In the data rows, the value 128 means zero.
There are 4 nested groupings, the coarsest first: each group lies inside one group of the grouping before, and a group may stay whole. The rows also spread widely along two directions, which tell nothing about the groups. In each grouping, the first row asked about is in group 0, and each new group gets the next number.
Each row in order, then its group in each grouping:
[147 125 165  82 159 151 131 173  84 194 148  56  73 142 112 167 172 134
 144 152 172 158 161 196  69  66  39 157  66 223  85 143 142 122 118  71
 126  95  67 151  99 131  70  87 131 132 163 145] 0 0 0 0
[133 151 201 125 178 173 159 205 135 168 104   0  49 142  63 189 122  98
 187 145 187 128 195 255  14  46  26 193  70 186 102 136 119  50 173  92
  88  44 101 138 120 149  92 115 160   7 196 119] 0 1 1 1
[120 176 201 137 191 119 121 127 150 126 146  59 115 159 100 154 165 106
 151 156 161 131 144 158  63  49  86 126 122 190 107  54 166 104 123 139
 111  39  87 152  78 145 106  75 153 104 130 193] 1 2 2 2
[122 132 125 140 141  80 165 125 158 168 152 146 130 161 174 186 130 128
  96 151 156 122  95  63 160 147 120  56 171 158  89 164 152 134  72 129
 160 141 114 148 164 148 126  81 133 164 136 123] 2 3 3 3
[112 146  91 100 111  78  84  82 116  95 164 210 206 127 146  64 175 152
 113 117  74 137  72  74 192 154 186  92 169  83 166 107 151 151  82 136
 152 190 142 108 125 128 142 146 145 147  67 114] 1 2 2 4
[126 148  79 101 106  95 160 150 102  97 153 187 165 111 113 100 143 138
 154 103 116 154 124 153 169 171 161 129 138 114 155 179 135 162 130  91
 163 152 115 104 123 133 129 174 109 132 146  92] 0 1 1 1
[139  84  25 149  14 160  67 112 110  78  71 238 181  58 150  82  51 125
  48  66  60 136 117  81 245 251 251 105 172  60 193 154  97 209 134 156
 160 188 231 111 234  87 227 234  68 157 110  73] 2 4 4 5
[113 127 155 145 144 177 126 155 130 102 102  66 130 131  88 128 131  99
 152 152 126 110 149 159  85  87 140 166  84 112 145  64 141  82 172 157
  93  80 107 103  95 135 111 141 148  72 140 159] 1 2 5 6
[110  76  38 140  42 159 110 111 140  55 100 232 193  92 159  77  87 156
  86  95  86 120 136  65 222 213 212 119 152  13 160 166  86 162 125 116
 163 220 208 100 190 112 207 214 118 175 102  66] 2 4 6 7
[138 110 131 113 119  99 145 139 143 131 109  87  91 153 115 127 138 145
 144 135 134 120 143 165 134 124 124 160 102 154 143 173 130 151 133  95
 116 120 128 108 130 140 118 137 112 125 130 135] 0 5 7 8
[139 130 162 117 163 124 110 108 131 138 134  97 148 119 115 123 135  97
 126 131 117 125 113 129  85 113 118 126 141 123 145  70 138 114 132 134
 128 109 113 146 103 148 124 125 127 100 119 123] 1 2 2 4
[198  86 126  80 100 255  96 177 102 110  82  76 102  83 120 127  97 120
  92 117 134 105 170 188  84  91 141 200 115 106 184 117 103  96 194 106
  83 102 184  91 123 124 163 207 167 119 149 143] 0 0 8 9
[ 98 135 166 128 183  43 178 140 142 185 165  77  54 192 111 176 177 143
 156 171 180 154 135 149  80  76  27  95 106 226  78 160 151 152  78 103
 126 102  65 142 113 143  57  24 119 103 163 115] 0 5 7 8
[126 112 207 152 159 181 131 162 145 122 114  25 121 129  96 151 118 119
 156 179 152  76 172 172  34  43  70 181  90 145 130  60 144  34 182 160
  76  51 107 128 101 130 108 108 133  55 157 177] 1 2 5 6
[107 128 124 175 148  79 163 128 145 172 128 145 120 153 158 120 126 155
  99 131 156 157 122  48 165 127  81  78 138 126  83 156 142 148  83 144
 132 155  86 188 190 133 109  93  78 171 119 118] 2 4 6 7
[146 151 218 159 211 148 143 139 163 156 139   0  84 138  82 162 171 100
 157 168 168 127 160 188  39  46  52 161 106 187 116  49 132  73 134 160
  97  40  62 143 102 129  97  76 139  76 165 154] 1 2 2 4
[123 132  39 142  54  94 133  90 138  50 121 221 182 122 171  86 107 118
  97  77  81 136  78  78 221 222 214  90 146  82 171 154 113 189 103 140
 162 213 165 101 179  89 174 152  98 169  71  99] 2 6 9 10
[111 147  85 163 107  62 124 113 144 105 128 159 155 153 195 112 118 129
 101 108 116 136 104 101 191 171 159 118 141 101 158 179 115 155  86 120
 162 179 126 133 139 141 112 128  89 166 108 102] 2 6 9 11
[117 105   0  75  59  65 114  93 104  45 162 255 182  96 180  34 151 180
 119  89  64 153  68  70 255 231 239  73 185  87 173 217 108 207 113 106
 182 230 157 103 128 137 136 148  96 202  81  78] 0 5 7 8
[152  90  74  55  96 144 113 138  93 113 127 182 172 118 154  90 149 151
 143 133 107 142 137  94 163 168 181 106 171 105 164 173 138 185 106  91
 143 200 145 143 115 147 142 172 133 162 101 118] 0 0 8 9
[ 64 189 180 138 216  22 152  97 142 194 207 145 124 174 118 153 181 107
 143 183 140 187  90  93  98  48  62  37 150 187  64  88 182 151  69 112
 147  94  24 166  71 143  63  33 100 150 136 150] 1 2 2 12
[100 125  72 168  75  64 120 110 127  78 118 232 168 130 199  73 119 151
 111  81  87 133  73  88 226 181 208  77 146  60 137 182 106 192  69 141
 190 211 161 106 168 134 144 125  85 188  62  92] 2 6 9 11
[158  90 159 146  87 225  78 156 121  58  99  84 157  81 109 105  87 127
 136 113 121  86 148 164  88 116 164 220 112  60 184  68 133  80 188 152
  95 114 185  74 106 121 167 199 174  63 118 155] 1 2 5 6
[ 38 162 178 196 203  15 178 100 188 188 163  90  77 182 164 183 138 121
 118 162 185 163 136 106  87 114  36  65  99 222  39 143 174 107  54 146
 141 102  66 160 110 156  86   0 121 147 142 119] 2 6 9 10
[ 78 117  98 154 152  44 143 104 147 171 184 169 129 179 168 113 142 130
  94 127 121 175 100  38 155 137 104  61 145 137  73 169 146 172  48 134
 156 159  87 149 161 151  96  66  94 182 113  93] 2 4 6 7
[185 123 163  92 141 231  99 156 100 138  81  50  67 102  99 121 108 137
 167 153 142  89 189 202  87  67 123 218 104 128 167 120 105 113 192 115
  93  99 158 130 134 129 159 167 164 110 157 138] 0 0 8 9
[151 112 186 187 137 195 150 140 160 157  59  55  74 147 139 209 104 106
 126 133 173  97 157 140  99  88 116 164 118 153 138 138 119  72 152 136
 105  41 155 126 141  89 153 108 172  94 170 126] 2 3 3 3
[150 113 121 139  68 181  99 123 134  55  95 138 187  96 119  97 102 117
 140 113  98  74 159 144 141 138 182 186 107  63 174 103 131 123 180 174
  96 137 166  92 108  94 144 189 146  61 104 160] 1 2 5 6
[ 79 111 103 103 139  46 152 104 127 111 155 159  95 149 148 119 147 145
 161 131 147 156 108 120 168 139 120  92 138 164 109 186 145 181 104  86
 143 144 109 120 114 146  91  76 128 144 123 118] 0 5 7 8
[139 147 112  90 143 106 157 158 123 144 162 113 133 122  96 130 163 132
 166 125 131 149 126 172 122 135 115 125 138 170 104 141 153 141 120  65
 128 146 107 124 125 159  81 120 121 110 174 104] 0 1 1 1
[121 119 155 130 160 119 113 121 126 120 118  93 142 156  81 101 141 113
 141 156 113 110 153 122  93  89 122 143 120 122 110  73 146  99 139 132
  98 120 111 132  92 119  99 102 140  92 111 146] 1 2 5 6
[ 90 115  79 143 109  72 144 103 125 144 145 219 133 132 186  91 151 141
 101 137  82 173 118  55 210 169 139  78 149 103 103 193 124 172  86 120
 164 203 116 133 186 124 135 100  89 168 109  84] 2 4 6 7
[ 79 143 199 193 151  58 167 119 150 217 159 124  86 144 128 177 121 106
  98 162 176 189 127  85 128 115  11  41 130 203  63 152 153 114  64 146
 145  96 106 204 157 103 104  49  91 177 141 104] 2 4 4 5
[125 174 221 157 204 170 134 137 118 163 127  13  96 126  82 178 147 103
 143 184 150 128 177 182  29  41  69 147  86 177  97  30 127  41 189 153
  95  36  92 141  92 115 100  94 150  73 148 195] 1 2 2 12
[ 99 135 157 115 198   4 201 130 136 188 202 108  63 163 128 135 186 154
 175 177 189 160 109 134 107  96  57  75 138 215  67 168 186 145  67  97
 145 109  58 162 115 157  43  21 117 124 127 135] 0 5 7 8
[ 81 174 176 149 248   0 171  89 155 215 219 107 110 203 100 166 216 127
 146 169 191 148 109 100  63  48   0  66 126 200  20  92 221 136  36 146
 134 106   0 170  88 193   1   0 116 141 130 162] 1 2 5 6
[ 92 149 204 151 219  91 158 133 151 196 170  36  92 178  83 173 156 115
 154 191 186 127 141 146  39  40  10 143 110 173  60  73 178  85  94 165
  67  49  56 152  62 150  48  13 116  76 127 162] 1 2 5 6
[ 91 135 184 125 170 101 157 133 152 142 128  41  34 154  94 177 148 127
 176 153 199 105 178 197  58  67  62 172  73 181 115 147 126  89 148 109
  76  46  83 127 102 175  91  64 147  57 176 127] 0 5 7 8
[160 130 106 131  71 114 122 120 116 121  93 195 166 122 172 152 106 125
 113  98 144  99  91  60 204 188 162 103 204  81 144 143 125 153 130 134
 148 156 137 111 143  77 155 155 128 183 104 117] 2 3 10 13
[125 146  83  83  92 104 103 100 101 114 159 227 199 101 160  51 143 147
 112 110  89 130  89  71 193 161 170 119 164  73 185 117 122 205 119 137
 163 191 141 134 113 125 155 166 135 153  89 110] 1 2 2 4
[138 152 210  85 221 116 143 175  89 209 156   2  22 154  89 176 173 134
 157 154 186 180 176 201  22  28   0 152  67 203  31 145 147  99 126  97
 120  75  47 158 103 159  32  58 144 117 163 166] 0 0 0 0
[144 141   0  58  73  98 110 105  72 116 166 255 200  84 158  37 157 177
 121  87  63 147  87  83 239 195 224 102 200  71 154 197 102 243  79  77
 186 250 144 133 152 132 159 212 107 220  67  94] 0 0 8 9
[164 112 108 106  74 250 135 191  98  71 100  98 140  67  95 111  91 144
 167  79 104 119 165 225 120 135 181 200 114  78 190 141  75  90 236  84
 111  84 188  92 141 165 194 226 138  96 168  69] 0 1 1 1
[115 138  38 103 114  78 133 146  99  86 169 202 174 107 120  94 155 141
 167  97 124 157  87 128 188 180 163 114 175 102 133 173 121 180 113  76
 150 183 128 114 142 155 132 185 125 145 154  85] 0 1 1 1
[100 105  62 156  84  33 124  75 137  78 127 246 185 128 180  70 117 159
 101  70  63 141  74  58 252 225 220  59 195  49 144 207 119 201  81 140
 194 255 166 130 162 128 131 147  90 215  56  71] 2 6 9 11
[123 170  68 113 125  66 103  93 118 118 171 246 211 138 148  68 158 117
 111  95  86 154  53  62 192 174 163  60 194 101 124 108 154 184 101 155
 139 193 108 144  89 123 140 150 137 165  71 130] 1 2 2 12
[116 128 122  63 159 108 140 143  92 174 168 144  68 122 124 145 165 176
 143 134 121 156 133 144 108 122  88  93 115 169  62 167 156 183 102  84
 143 157  65 138 140 156  86 101 139 172 151 126] 0 0 0 0
[113 145 245 159 188 119 150 139 132 162 161  39  91 167  66 182 121  99
 163 170 161  92 154 155  37  44  43 156  60 170  93  66 161  45 144 140
  78  57  71 161  90 141  75  67 157  18 143 183] 1 2 5 6
[130 126  33  69  22 155 120 145 117  51 114 239 172  64 107  49  91 148
 141  54  62 128 101 132 207 208 249 144 165  47 194 172  88 158 183  76
 149 185 176 102 150 140 185 241 125 130 106  67] 0 1 1 1
[120 104  81 114  80  97 138 123 133  86 136 173 107 107 140  72 119 164
 152 132 110 132 122 151 199 171 177 144 147 127 180 182 116 172 141 120
 146 158 149  85 132 152 144 146 117 162  99 122] 0 5 7 8
[143 143  97 104 135 103  97  85  97 119 176 161 161 117 148  89 140 123
 128 141  83 131 105 106 124 144 144  99 143 112 156  94 138 131 129 141
 148 146 131 134 121 120 141 164 131 123 101 143] 1 2 2 4
[183  99 225 178 141 225 152 182 160 159  55   1  54 145  95 243  71  98
 148 175 217  94 198 175  35  51  73 196  92 178  84 101 151  25 168 156
  49  19 133 139 120  79 142  89 158  85 179 167] 2 3 10 13
[ 99 146 123 137 183  38 134  93 102 136 191 160 169 163 128  99 178 137
 136 138 105 136  87  78 125 102 105  64 148 132  89 126 161 143  71 154
 157 147  61 163  89 159  50  78 119 148 106 152] 1 2 5 6
[133 127 116 170  79 181 100 132 167  87  55 108  98  96 139 161  92 126
 111  93  93 108 141 157 141 164 173 174  93 100 178 137  92  96 179 147
 141 145 193  96 169 138 167 172 116 120 136 111] 2 6 9 10
[ 84 130  81 143 148  13 165  92 138 133 176 202 138 147 191 118 170 136
  95 115 129 163  71  89 182 171 124  35 163 160 103 175 133 185  38 132
 175 191  99 143 150 143 120  66  97 192  94  84] 2 6 9 10
[134 125 119 191 110  97 122 130 140 154 106 149 105 109 128 172  87 122
  63 134 126 141 129  81 147 168 142 113 135 134  90 144 136 121 112 126
 132 125 153 148 185  85 171 134 102 162 148 111] 2 4 4 5
[106 114 194 179 155 185 170 144 183 191  80  23  67 152 126 202  92 119
 119 140 199  75 160 153  70  82  64 159 106 179 123 124 131  64 137 143
 107  41 128 130 117 129 130  79 142 111 200 161] 2 3 3 3
[149  89  43 146  33 149  79  95 120 107 117 252 169  87 164  91  44 126
  85  79  61 138 103  51 236 240 221 106 173  44 165 163 124 186 127 158
 155 206 201 118 174  65 211 208  92 194 115  72] 2 4 4 5
[100 151 167 167 193  47 161 115 160 197 132  84  55 192 142 221 140 122
 111 180 199 133 110  81 107  94  74  77 149 203  68 139 149 125  60 123
 121  92  83 160  75 138 105  28 141 151 155 148] 2 3 3 3
[107 142  65 152  98  48 121  82 123  82 133 239 170 128 189  95 148 144
  98  64  93 151  70  43 232 186 189  60 171  88 110 180 134 183  68 139
 197 243 139 129 156 135 140 101  97 196  94  94] 2 6 9 11
[129 145  88 100 102 118 143 155 118 100 162 174 151 111 103  89 131 139
 161 112 119 163 110 183 152 149 161 104 134 123 150 179 134 143 158  95
 147 154 129 117 122 152 132 180 116  95 126 107] 0 1 1 1
[109 122  75 149 123  49 127 102 134 104 159 202 153 113 175 104 127 151
  75  84  75 138  73  78 196 214 165  74 166 133 130 181 125 184  89 148
 174 169 143 135 170 128 142 102 104 177  82  89] 2 6 9 10
[141 126 157 146 117 232  89 150 122  76 103  70 152 120  95 135 107  94
 127 146 124  62 190 182  96  77 141 208  88  76 171  54 106  81 189 142
  58  86 157 100 122 110 127 191 160  58 106 152] 1 2 5 6
[124 169 232 159 211 180 140 111 125 170 137  29  76 143  96 187 146  99
 165 151 173 110 162 172  10  19  42 154  71 189  93  31 145  62 183 150
  76   8  78 142  72 128  76  93 163  62 171 204] 1 2 2 12
[105  90  19 145  41 116 112 104 135  74 132 255 197  94 190  51  96 182
  69  93  72 156  83  34 255 245 221 104 177  44 147 194 115 197  99 149
 170 233 175 127 195  98 179 205  99 199  89  60] 2 4 6 7
[122 130 110 167  46 154 103 142 152 139  60 166 158  85 146 130  93 124
  92  81 105 133 122  88 187 208 176 115 143  94 143 153  97 148 134 119
 142 138 185 130 211  76 208 183  98 169 128  96] 2 4 4 5
[177 132  85 138  50 252  37 137 117  50  90 143 180  63 114  62  71 111
 135  95  62  81 143 156 128 175 244 221 121  52 223  62  75 106 226 144
  96 156 213  95 119  73 217 237 154  78 108 128] 1 2 2 12
[125 101  31  20  62 135 101 126  75 102 153 226 165 100 151  48 152 140
  99  99  91 123  97  81 207 202 184  95 182  89 162 195 102 225  82  95
 152 227 147  98 134 145 128 183 134 197  82  93] 0 0 8 9
[143 118 130 131 118 155  89 119 119  75  94 120 187 124 110 103 120 138
 137 115  88  90 149 133 103 131 143 199 103  64 161  78 127 116 175 164
  94 106 155 105  96 123 153 155 153  99 103 149] 1 2 5 6
[119 176 188 139 207  83 143 105 162 155 167  82 110 149 101 152 165 100
 151 174 163 147 117 146  56  68  76 105 114 172  95  66 162 106 119 143
 103  79  55 144  83 122  62  66 159 105 155 167] 1 2 2 2
[108 133 145 148 152  86 125  93 110  89 159 142 175 163 139  95 138 157
 137 147 113  93  97 128 134 115 138 118 136 115 114  97 136 128 103 160
 109 145  90 115 110 146  65 123 140 105  92 147] 1 2 5 6
[176 120 197 179 129 206 151 170 150 150  46  41  68 125 110 212  84 122
 119 139 198  97 146 136  90  94 130 180 109 153 127 110 118  72 162 154
  75  24 147 136 134  91 141 121 153  96 167 156] 2 3 10 13
[ 96 139 144 123 202  17 178 114 139 162 191  87  40 160 148 168 168 151
 144 173 202 164 113 164 100 112  50  86 117 210  80 160 177 146  74 123
 146 122  42 134 104 197  60  27  81 110 135 122] 0 5 7 8
[113 127 142 182 131 147 137 110 159 113 109  79  82 130 141 159 123 117
 118 113 145 132 145 126 100 107 105 139  76 140 153 137 128  93 122 152
 127 121 146 129 137 124 155 108 115 110 122 115] 2 6 9 10
[181  82  87 127  40 174  99 114 100  70  68 220 172 107 144  99  90 142
 110 107 116 110 110  97 204 226 250 146 162  38 181 143  99 171 143 175
 147 157 188  98 159  68 212 196 156 157 119 112] 2 3 10 13
[146 131  60 105  81 190 105 160 128  66 104 161 133  83 105  76 116 122
 138  52  88 122 139 173 144 167 215 196 134  56 175 167  92 125 198  93
 105 152 166 118 135 164 158 218 115  96 145  69] 0 1 1 1
[122 106 252 214 156 176 173 154 176 136  47   0  29 150 117 215 106  91
 143 150 199 104 179 203  32  31  42 191  38 167  81 130 103  35 158 128
  67  48 135 131 126 152 123  78 135  65 197 110] 2 6 9 11
[ 93 167 169 130 190  21 152 107 136 166 188 145 131 171 118 127 170 131
 121 150 128 165 102 119  99  88  71  82 127 203  93  90 172 131  83 156
 147 137  60 158  87 143  74  57 146 134 105 171] 1 2 2 4
[163 106  42  98  56 118  70  70 113  53 152 255 233  79 165  42 147 143
 112  88  27 142  74  66 220 215 237  72 190  32 175 111 116 181 138 136
 183 224 178  96 115 127 164 205 138 177  59 108] 1 2 2 12
[149  96 174 159 150 194 102 120 144  94 102  81 131 148 102 138 120 121
 143 132 138  89 160 144  68 100 131 176  72 101 132  80 128  71 187 169
  72  83 127 120  86 146 130 141 163  47 120 145] 1 2 5 6
[146 124 177  79 121 219 121 192  92 156 108  34  55 111 107 160 122 122
 166 126 143 109 172 196  84  87  71 164  64 167 105 137 118 112 182  98
  97  89 120 134 112 131 107 143 130 104 159 171] 0 0 0 0
[132 130 177  83 196 150 146 164 114 203 121  12  62 158 114 143 147 119
 161 155 172 109 193 178  29  32  10 174  77 221  97 117 140  96 111  90
 111  72  93 167  84 157  89 105 162  98 190 158] 0 0 8 9
[151 112 171 194  89 223 110 158 151 152  71  48  62 103  94 191  56 103
  72 140 157 104 186 153  72 131 102 170  67 121 151  94 101  41 195 129
  69  55 184 153 200  64 199 155 128  96 188 125] 2 4 4 5
[157 109 187 153 157 150 170 148 135 176  77  60  93 140 119 206 122 110
 116 147 176 134 159 102  95 116 108 126 127 158  95 131 149 102 131 156
  89  48 115 132 157 113 120  86 126 138 143 163] 2 3 10 13
[145 101 110 123  90 233  86 115 119  70  87 138 186  84 100  83  94 126
 167 100  89  72 135 162 134 123 211 200 115  47 174  90 102  94 200 169
  98 135 184  79 121 111 190 202 144  85 105 151] 1 2 5 6
[137 131  40  91  75  78  84  59 102  80 155 255 217  93 169  43 156 142
 118  93  29 144  29  80 228 209 242  78 196  73 167 117 115 204 110 120
 191 226 173 119 114  95 169 183 137 152  50 117] 1 2 2 2
[ 97 164 181  80 230  56 163 139 106 236 183  77  85 186 142 176 194 121
 164 181 195 165 148 145  51  64  30  79 135 219  41 153 182 162  52 108
 133 130  27 167 100 175  50  42 131 150 128 164] 0 0 8 9
[125 117  95 163  98  61 112 106 135 156 132 196 136 117 144 126 110 113
  84 141 113 156 101  58 181 206 126  65 155 145 108 157 163 186  65 106
 161 165 118 153 184  90 151 124  88 178 115  82] 2 4 4 5
[121 176 151 104 156 114 106 107 132 120 148 130 135 131 116  97 126 129
 127 142 117 137 126 124 110 106 114 125 121 155 111  58 128 118 150 131
 124 140 123 136  90 148 122 133 139 129 142 146] 1 2 2 12
[135 116 204 143 165 203 130 148 152 127  99  18 104 139  77 155 124 107
 143 168 175  74 192 187  45  44  69 214  53 123 135  40 123  34 197 178
  65  39 121 128 109 112 118 108 152  43 159 165] 1 2 5 6
[170 102  85 119  33 148 133 109 124  75 110 227 169 117 163 118 101 119
  87 109 111 128 100  45 218 225 231 100 188  44 158 160 119 163 113 145
 171 152 167 102 148  81 184 172 127 187  91 125] 2 3 10 13
[131 128  51  99  49 133  85  96 100  75 155 239 230 103 145  39 131 144
 109  84  50 122  82  93 207 178 246  99 167  52 180 112 113 163 146 156
 173 213 158 120 145 112 183 180 139 163  68 120] 1 2 2 4
[155 144 230  96 183 192 141 161 116 203 124   0  46 123 101 198 143 109
 141 176 167 103 210 189  10  39  51 188  77 181  90 123 133  83 127 118
 106  64 115 150  93 130  92  92 189 102 188 162] 0 0 8 9
[119 150 124  96 150  47 119  70 132 150 203 206 179 151 142 102 151 129
 121 146 112 133  79  74 158 137 143  67 185 137 124 127 147 193  63 122
 180 155  83 156  95 136 104  87 136 157  78 135] 1 2 2 2
[159  88  90 150  38 210  92 122 166  65  56 159 145 107 139 114  88 123
 108 100 112  80 121 105 188 173 217 159 157  79 193 149  81 138 168 156
 110 130 241 104 162  92 197 192 159 137 135 110] 2 3 3 3
[108 109 195 219 176 135 167 146 162 200  97  32  48 172 122 195 117 111
 131 176 191 132 177 153  57  53   4 150  54 177  57 109 155  42 125 155
  78  47  91 144 143 140 103  44 105 124 170 143] 2 4 6 7
[174  93  43 111  24 148 107 117 124  60  94 237 213  94 192  91  84 140
  82  97 103 110  92  40 240 250 251  94 201  52 187 169 119 182 132 149
 160 210 215 102 151  75 185 199 137 193  94 115] 2 3 10 13
[123 110  51  89  81  89  87  84 118  51 164 255 216 125 154  65 137 143
 117  99  72 130  86  55 219 171 201  71 187  70 160 114 118 186 106 152
 141 205 130 103 137 146 123 170 122 163  64 123] 1 2 5 6
[147 112  72 112  81 181  80 105  93  61 128 188 203  80 140  65 113 102
 131 124  56 122 120 126 192 171 231 133 155  63 168 111 119 164 177 159
 131 143 164  99 108  88 173 202 141 134 110 148] 1 2 2 12
[117 129  49 147  36  79  75  73 134 138 125 255 151 107 168  80  89 128
  52  81  80 157  76  22 236 228 211  40 192 103 125 174 141 210  96 137
 176 186 156 148 189  83 193 162  84 210 105  86] 2 4 4 5
[139  94  54  88 105  93 135 115 135  76 131 223 136 103 167  70 147 152
 119 123  92 129 116 128 209 206 216 132 166 103 171 185 104 181 138 111
 156 179 149  67 131 147 148 151  98 171  80 114] 0 5 7 8
[204 100 121 161  24 255  86 156 125  42  36 172 137  97 135 129  74 140
 103  91 105  77 156 115 171 191 242 194 151  65 190 141  98 120 222 138
 105 105 229  94 146  66 234 224 166 122 120 123] 2 3 10 13
[125 153 154  74 197  67 157 115 100 191 175  96  91 165 117 172 187 130
 138 162 175 154 143 128  84  71  41  96 144 206  47 146 128 150  42  83
 134 137  48 168 109 186  41  38 125 146 156 145] 0 0 8 9
[122 138  57 100 105  31 113  75  94  82 176 255 236 150 156  42 164 155
 123 126 100 130  53  63 193 171 175  46 211  64 124 115 136 219  73 159
 174 231  90 148 111 135  99 129 109 184  69 122] 1 2 5 6
[113 115  84 142 109  85 146  96 138 121 143 222 173 138 158 100 146 156
  93 106  73 169  86  54 218 206 154  73 173  96 107 178 111 202  72 152
 167 188 149 127 200 119 130 128  75 178 118  98] 2 4 6 7
[129 142  25  67 100  62  74  59 105  69 150 250 253  92 171  29 164 152
 119  94  24 169  47  56 238 211 235  52 198  74 157 122 140 238  81 121
 205 238 148 129 123 123 128 170 109 199  44 128] 1 2 2 2
[151 117 112  78 103 165 130 129 100 144 112  98 120 114 136 107 143 131
 151 112 127 126 120 129 127 119 133 169 133 115 149 165 114 158 118 109
 120 163 152 122 131 157 140 172 143 157 143 144] 0 0 8 9
[120 135 101  69 153  39 121 106  54 185 199 186 122 128 142 116 175 151
 139 135 120 171  92 111 166 139 104  60 153 172  81 167 116 191  66  83
 169 178  68 134 138 149  66  96 100 204 101 137] 0 0 0 0
[182  88 118  95  95 245 122 167  85 117  84  82 119 102 127 108 110 124
 146 140 129  97 171 163 103  92 152 225 100  96 171 134  80 118 178  93
  90 123 169 135 128 145 177 218 147 106 180 149] 0 0 8 9
[ 73 191 140 110 196  18 202 114 136 187 221 142 106 174 100 143 199 136
 175 151 183 191  85 145  89 114  47  73 136 214  51 178 182 147  55  86
 174 136  18 171  94 186  41  59 105 155 160  87] 0 1 1 1
[ 83 148 143 126 208  10 155  56 112 134 200 174 139 169 167 118 189 135
 144 167 137 143  89  71 133  96  65  56 156 150  54  86 203 130  57 155
 140 121  57 150  95 153  52  39  96 128  98 151] 1 2 5 6
[151 139 186 148 144 214  89 159 151 120 115  49 115 119  90 156 105 117
 130 165 158 107 159 202  67  65 126 219  90 140 150  50 125  68 203 168
  74  86 157 117 116 119 141 165 182  63 147 176] 1 2 2 4
[110 109  87 162 113  76 146 120 114 152 121 204 138 143 155 119 132 126
 104 114 121 138 116  58 188 159 123  85 141 138  69 168 122 172  83 140
 142 166 136 149 175 105 135  94 110 179 100  89] 2 4 6 7
[109 156 183 174 130 106 136 107 183 146 121  95 114 142 147 180 127 107
 116 131 143 155 130 124 118 121  88  97 115 158  89 154 143 129  88 139
 148 129 117 134 150 151 105  64 110 126 127 134] 2 6 9 10
[122 142 164 103 176  79 163 152 142 174 162 112 104 147  96 153 159 132
 196 108 173 162 128 168  89 106  82 133 122 159  94 167 162 104 125  73
 135  89  59 141  92 187  71 107 120 101 182 119] 0 1 1 1
[ 96 134 121  49 144  58 135 137  83 207 190 142  71 129 139 128 163 164
 145 125 128 177  94 130 135 125  77  61 139 187  83 154 122 191  76  76
 159 164  78 136 137 147  70  91  98 179 101 136] 0 0 0 0
[ 94 141 172 176 156  84 166 123 174 141 133  63  69 160 152 196 108 129
 123 142 175 147  95 121 108 118  91 132 108 184  90 121 146  89  96 131
 125 125  98 152 148 135  92  62 106 105 148 116] 2 6 9 10
[137 128  69  92  52 123 127 133  91  80 141 209 168  91 111  72 134 149
 135  74  93 139 111 146 177 192 202 139 125 100 148 181 100 156 158  75
 147 173 144 112 140 151 134 205 116 132 127  56] 0 1 1 1
[131 115  10 145  31  78 107  86 118  38 147 255 211 101 209  56 110 136
  93  71  83 171  41  64 255 242 249  59 169  58 202 189  97 199  95 149
 214 236 183 102 168 131 196 173  75 224  63  76] 2 6 9 10
[100 181 196  78 239   4 180 139 123 242 215  71  39 189 117 170 194 128
 161 153 193 205 123 153  53  55   0  93 108 255  14 150 175 144  30  82
 147 103   0 164  82 164  18  14 102 161 136 169] 0 0 0 0
[105 195 214 129 229  37 172 110 138 191 191  77 101 165 115 172 174  93
 169 171 159 156 115 136  56  54  32  92 124 195  63  76 186  95  73 155
 131  82  29 169  65 137  50  42 141 100 132 173] 1 2 2 2
[113 178 200 136 225  62 158  92 148 200 184  99  98 169  86 160 168 101
 132 187 160 165 114 133  70  77  50 100 116 184  80  49 182 101  83 137
 132  83  61 162  95 128  72  60 145 111 153 187] 1 2 2 12
[148 131 141 132 124 187 141 172 133 100 120  98 129 120  85 119 104 119
 170  93 149 105 158 217  91 113 148 172  98 121 156 125 103  89 215  84
  99  95 134  96 118 156 143 176 128  79 177  94] 0 1 1 1
[170 100  86 162  50 232 108 130 137  75  60 138 152 116 153 158  48 110
  74  96 112  89 127 114 215 169 234 155 130  69 202 124 116 138 146 131
 113 132 236  81 162  94 215 186 115 115 147 100] 2 3 3 3
[105 144 185  71 210  54 162 142 123 224 181  75  52 187 103 151 180 137
 149 156 169 168 142 150  68  63   0 111 105 227  32 150 171 129  71  93
 159 114  42 154 118 183  41  27 114 152 169 162] 0 0 0 0
[158 159 240 177 178 186 170 170 144 202  71  10  50 152 119 240 116  99
 144 168 206 113 164 142  36  63  37 151  91 190  74  81 139  49 126 138
  97  26 100 124 105  95 126  86 150  92 170 182] 2 3 10 13
[114 129  90 101 108  84 114  97  91  76 173 217 224 115 149  63 146 154
  96 121 100 130  87  81 200 163 176  83 168  60 150 134 128 177 107 134
 156 185 128 117 128 125 117 165 117 145  60 128] 1 2 5 6
[174  90  41  78  39 220  91 152 107  18  91 190 181  65 123  43  71 155
 149  77  63 102 145 172 175 196 251 210 133  56 212 168  78 129 224  91
 130 168 193  76 153 126 195 255 145 113 133  70] 0 1 1 1
[129 129 154  77 176  91 154 157  86 210 173  67  79 167  98 125 173 136
 147 141 140 172 116 154  58  97  36 134 129 215  58 132 132 152  87 109
 130 125  66 161 115 140  51  55 112 150 135 143] 0 0 0 0
[192 133 117 101  72 220  58 130 102  37  99 141 152  98 126  81  84 113
 125 106  68  80 146 153 152 139 223 175 135  77 219  82 113 130 192 133
 130 128 202  80 108  98 189 234 160 121 117 126] 1 2 2 2
